Each path below is one point turned by a fixed rotation once a step. After each direction that follows a path, write how fast that rotation turns it, in degrees each step (0 if it stays still).
Each turn is a multiple of 5 degrees from 10 to 175, or 0.
Each row of a path follows its step; steps can be skipped.
Rotation 1:
step 0: [ 1.81  0.21 -1.19 -1.26  0.93 -0.80  0.43 -1.47 -1.52 -2.70 -1.75 -0.70
  0.36  2.61  2.28 -1.33  0.79  2.66  1.34  1.79 -2.86  1.66 -0.86 -0.86
 -0.24 -1.32 -0.74  0.32  1.13  0.88  0.17  0.78 -1.80]
step 1: [-1.37 -0.34  0.61 -0.78 -0.64  2.74 -1.88  0.05  0.26 -0.32  1.10  1.99
 -0.86 -2.09 -0.75 -2.10  2.73 -0.47 -0.44  0.62  0.12  0.51 -0.71  0.29
  1.14 -2.30  1.93 -2.34 -2.70 -1.43  0.16  2.71 -0.14]
step 2: [ 1.49 -2.67  0.02 -0.92  0.02  2.30 -1.16  2.60  2.32  1.78 -1.07 -1.92
 -0.20  2.12  2.06 -0.67 -0.62  0.25 -1.07 -0.16 -0.65  0.09  2.12 -1.18
  0.43 -1.28 -1.53  2.75 -0.22  2.01 -0.51  0.31  1.10]
step 3: [ 2.46 -1.14 -2.28 -2.29 -1.16  0.42 -1.05 -0.17  0.91 -1.16  1.23 -0.12
 -0.15 -1.98 -1.19  1.36  1.39  2.13 -0.84 -0.11  1.07 -0.72 -1.25  1.08
  1.07  3.64  0.06 -1.64  0.87 -0.35 -1.93  0.98 -2.29]
step 4: [ 1.35 -0.33  1.93 -1.26  0.99 -1.36  2.21  1.73  0.07  2.01  0.06  0.95
  1.91 -2.71 -0.42 -0.13  0.03 -0.48  1.27 -1.39 -0.50 -1.72 -1.64  1.66
  0.53 -3.00 -2.69  0.63 -0.38  1.58  0.31  0.93  1.93]
step 5: [ 0.65  2.28 -3.31 -2.85 -0.09 -0.65  0.30  0.10  0.19  0.12  0.04 -0.94
 -2.76 -0.70  1.94 -1.25 -2.02 -1.46  0.50  1.25  2.62  0.75 -0.37 -0.20
 -0.02  2.64  0.15  0.61 -1.58  0.22  1.64 -1.02  1.36]
step 6: [-1.44 -0.65  0.93 -1.00 -1.53 -1.29 -1.97 -0.52 -1.02  1.32 -0.41  1.78
  1.14  0.20  0.19 -0.22 -1.91 -0.24  1.24  0.78 -2.70 -1.88 -2.53 -2.27
 -0.69 -0.19 -2.77 -2.27 -0.40 -0.50 -0.79 -1.63 -2.43]
step 7: [-2.29  1.10  0.12 -0.97 -0.35 -1.42 -0.47 -2.17  1.06 -1.49  1.21 -0.02
 -1.04 -0.42  1.56  2.17  0.36 -0.77  0.49 -2.97 -0.78  0.17  3.62  0.43
  2.61 -0.66  0.04 -0.22 -2.41  1.05  1.71  0.85  0.75]
step 8: [-0.41 -1.23  1.98  0.41 -2.37 -0.10 -0.52 -0.23 -0.01 -1.08  0.19 -1.45
 -0.14  1.91 -1.82  1.32 -2.33 -0.66 -0.94  0.58  2.14  1.34 -2.44 -1.20
 -1.40  0.08 -0.97  3.68 -2.22 -0.27 -0.82  1.19 -1.72]
step 9: [-0.50 -1.55  0.25 -1.20 -0.96 -0.64 -0.47 -0.19  1.10 -1.77  1.85 -0.44
  0.68  0.54  0.89  1.82  2.88  0.34  0.99 -0.64 -2.75 -0.53 -0.73  1.51
 -1.75  1.28  0.22  0.56  2.42 -3.27  2.55 -0.93  1.95]
[ 0.95 -0.11  0.01 -0.06 -0.01  0.74 -0.08  0.21  0.04  0.15  1.40 -0.26
  0.33 -0.58  0.09 -0.80 -0.03  0.57 -0.42  0.47  0.10  0.17  0.05 -0.13
  0.72 -0.54  0.11 -0.12  0.44  0.57 -0.01 -0.62 -0.01] => 35
[-0.22  0.74  0.24 -0.87  0.14  0.39  0.71 -0.18 -0.20  0.64  0.03  0.25
 -0.39  0.69  0.25  0.21 -0.19  0.67 -0.33 -0.17  0.71 -0.46  1.18 -0.30
  0.01 -0.27 -0.03  0.77  0.18  0.22  0.13  0.23  0.39] => 135
[-0.31  0.89 -0.13  0.31  0.55 -0.11  0.12  0.71  1.10 -0.43 -0.12 -0.48
  0.10  0.22  0.30 -0.21  0.42  0.54  0.44 -0.46 -0.60  0.22 -0.01 -0.21
  0.38 -0.24 -1.09  0.43  0.28 -0.44 -0.04 -0.53  0.18] => 160
[-0.05 -0.37 -0.55  0.44 -0.79  0.29 -0.40  0.34  0.21  0.62  0.11 -0.47
 -0.27  0.12 -0.08 -0.22 -0.15 -0.36  0.29  1.13  0.63  0.09  0.45  0.21
 -0.58 -0.18 -0.53  0.46 -0.34 -0.96  0.14 -0.31  0.75] => 110
[-0.30 -0.65  0.50 -0.04 -0.74 -0.16  0.91  0.44  0.05  0.34 -0.52  0.09
  1.03  0.26 -0.53 -0.68 -0.40 -0.08  0.74  0.04  0.20  0.35 -0.08 -0.90
  0.03 -0.35 -0.29  0.18  0.24  0.44 -0.39  0.13 -0.42] => 170
[-0.06 -0.23  0.10  0.33 -0.21  0.30  0.11  0.18  0.18 -0.08  0.15 -0.29
  0.56  1.25  0.78 -0.16  0.58  0.47 -0.31  0.05  0.36 -0.12 -0.74  0.18
  0.23  0.18  0.28 -0.68 -0.14  0.00 -0.46  0.97  1.00] => 40
Rotation 2:
step 0: [-2.07  1.24  1.35  0.76  0.01  0.33 -0.70 -0.80  2.21  1.95  2.73  0.28
  1.37  0.41 -0.76  0.25 -0.62  0.90 -1.52 -1.86 -0.21 -1.08  0.80  1.33
 -0.31  0.71 -1.15 -0.98 -1.26  1.77  2.26  0.16  0.65]
step 1: [ 2.31 -2.49 -0.06  0.32 -0.38 -0.53  0.62  0.01  1.30  1.36  1.42 -0.93
  2.13 -2.25  0.83  0.04  1.87 -0.19  0.86  0.34  1.98  0.92 -0.03 -0.11
 -2.08  1.26 -1.54 -1.64  0.55  0.89  0.87 -0.75 -1.00]
step 2: [ 1.03 -0.11  0.56 -0.28 -1.54  0.94 -0.07  0.16 -1.80 -0.25 -0.30 -0.28
 -0.28 -1.98 -0.22 -1.22  1.36 -1.52 -3.34  0.27  0.36 -0.27  2.42 -1.20
  1.41 -1.35 -1.87 -1.13  1.55  0.83 -0.27 -0.10  1.74]
step 3: [-0.28  0.08  0.95 -0.86 -0.83  0.59 -1.06  0.90 -0.89 -1.11  1.17 -1.15
  0.54  0.13  0.61 -0.44 -1.65 -2.53 -0.43 -0.68  0.82 -1.01 -0.13 -0.14
 -2.96  0.09  0.93  2.92  0.27  1.13  1.01 -0.55  2.93]
step 4: [ 0.89  0.14  0.25 -1.32 -1.29  0.11  0.10 -1.00  0.83 -1.88  0.32  2.75
  1.93 -1.23 -0.62 -0.86 -1.58 -0.29  0.72  0.62 -0.57  0.24 -2.55  0.31
  0.02 -0.91 -0.40 -0.47  1.46 -1.09  3.50  0.40  0.02]
step 5: [ 0.60 -0.61 -0.65 -0.44  0.41 -0.31  2.04  0.06  0.40  1.33  1.84 -0.45
 -0.90 -2.12  0.83 -1.02 -0.69 -0.41 -1.11 -1.85  0.94  0.48  0.06  0.17
  1.66 -0.77  2.21  1.31  2.44 -1.22  0.14  2.92 -1.25]
step 6: [-1.28 -0.35  0.18  0.10 -2.10  0.94  1.27  0.90 -0.35  0.26  0.66 -0.91
 -1.25 -0.24 -0.53 -0.97 -2.19  1.54 -0.07  2.75  1.28  2.09 -0.15 -1.41
 -0.01  1.48 -1.39  1.90 -0.40 -1.70 -1.28  1.14  1.31]
step 7: [-1.67 -0.03 -1.49 -0.19 -1.05  0.95  2.92 -1.38 -0.48  0.48 -1.38  1.37
  1.75  0.61 -2.16  1.86 -0.36 -2.33  0.95  0.18 -0.99 -0.09  1.46  1.11
 -0.19 -0.03 -0.75  2.57  0.04 -0.78 -0.23 -0.20 -0.32]
step 8: [-1.35  0.40 -0.49 -1.39  1.61  0.48  0.09 -2.72  1.54  2.54  2.29  0.30
 -0.39  0.16 -2.15  0.26  0.07  1.73 -1.18  0.91 -1.19 -1.41 -1.25  1.47
 -0.83 -0.03 -0.22  0.17  0.23  1.70  0.02  1.44  0.19]
step 9: [ 0.15 -0.91  0.55  1.42 -0.81 -1.44  0.80  1.58  2.02  2.83  2.41 -0.98
  2.00 -1.94  0.44  1.12  1.03  1.99 -0.01  0.55 -0.14 -0.14  1.40  0.55
 -0.06  0.38 -1.08 -0.29 -0.92 -1.45  0.97 -1.39  0.29]
[ 0.41 -1.21  0.63 -0.24 -0.09  0.43  0.74  0.01 -0.80 -0.33  0.35 -0.05
 -0.37 -0.27  0.68  0.11 -0.24  0.46 -0.14  0.27  0.46  0.10  0.77  0.39
  0.37 -0.18  0.10 -0.47 -0.56 -0.34 -0.75 -0.13  0.18] => 90
[-0.66  0.47  1.36 -0.09 -0.12  0.53 -0.29 -0.52 -0.06  0.51 -0.34 -0.41
  0.28 -0.09  0.03  0.25 -0.01  0.03 -0.45 -0.10 -0.11  0.91  0.05  0.23
 -0.33 -0.34  1.01 -0.25  0.77  0.10 -0.41 -0.11 -0.33] => 135
[-0.31  0.39  0.21 -0.10  0.55  0.59  0.19  0.41 -0.27  0.34  0.54 -0.49
 -0.19  0.26 -0.06  0.63 -0.04  0.58  0.28 -0.32  0.67 -0.84 -0.35 -0.87
  0.81 -0.79 -0.14  0.15  0.59  0.53 -0.07  0.10  0.51] => 125
[ 0.87  0.23 -0.24 -0.09  0.09  0.26 -0.05  0.76 -0.45 -1.10 -0.15 -0.12
  0.22  0.44  0.03 -0.33 -0.10  0.65 -0.57 -0.42 -0.03  0.23 -0.30  0.12
 -0.36 -0.41  0.77  0.30  0.64 -0.93  0.59  0.23  0.31] => 45
[ 0.38 -0.29 -0.50  0.52 -0.53  0.44 -0.72 -0.14  0.13 -0.48  0.28 -0.44
  0.40 -0.28  0.28  0.05 -1.08 -1.10 -0.16  0.35  0.26 -0.07 -0.61  0.08
  0.90  0.12  0.54 -0.38  0.34  0.36 -0.19 -0.02  0.12] => 35
[ 0.53  0.20 -0.20  0.57 -0.83  0.11  0.50  0.78 -0.14  0.62 -0.71 -0.69
 -0.22 -0.21 -0.49 -0.64  0.16  0.10  0.00 -0.44  0.77  0.49  0.16 -0.69
  0.04  0.59 -0.22 -0.49  0.15  0.07 -0.44  0.41 -0.45] => 85
[-0.36 -0.63 -0.01  0.94  0.37  0.00  0.33  0.13  0.31  0.02 -0.35  0.22
 -0.32 -0.07  0.20 -0.71 -1.12  0.21  0.51 -0.36 -0.73  0.27 -0.16  0.16
 -0.32 -0.88 -0.64  0.33  0.69  0.10 -0.54  0.19 -0.04] => 40
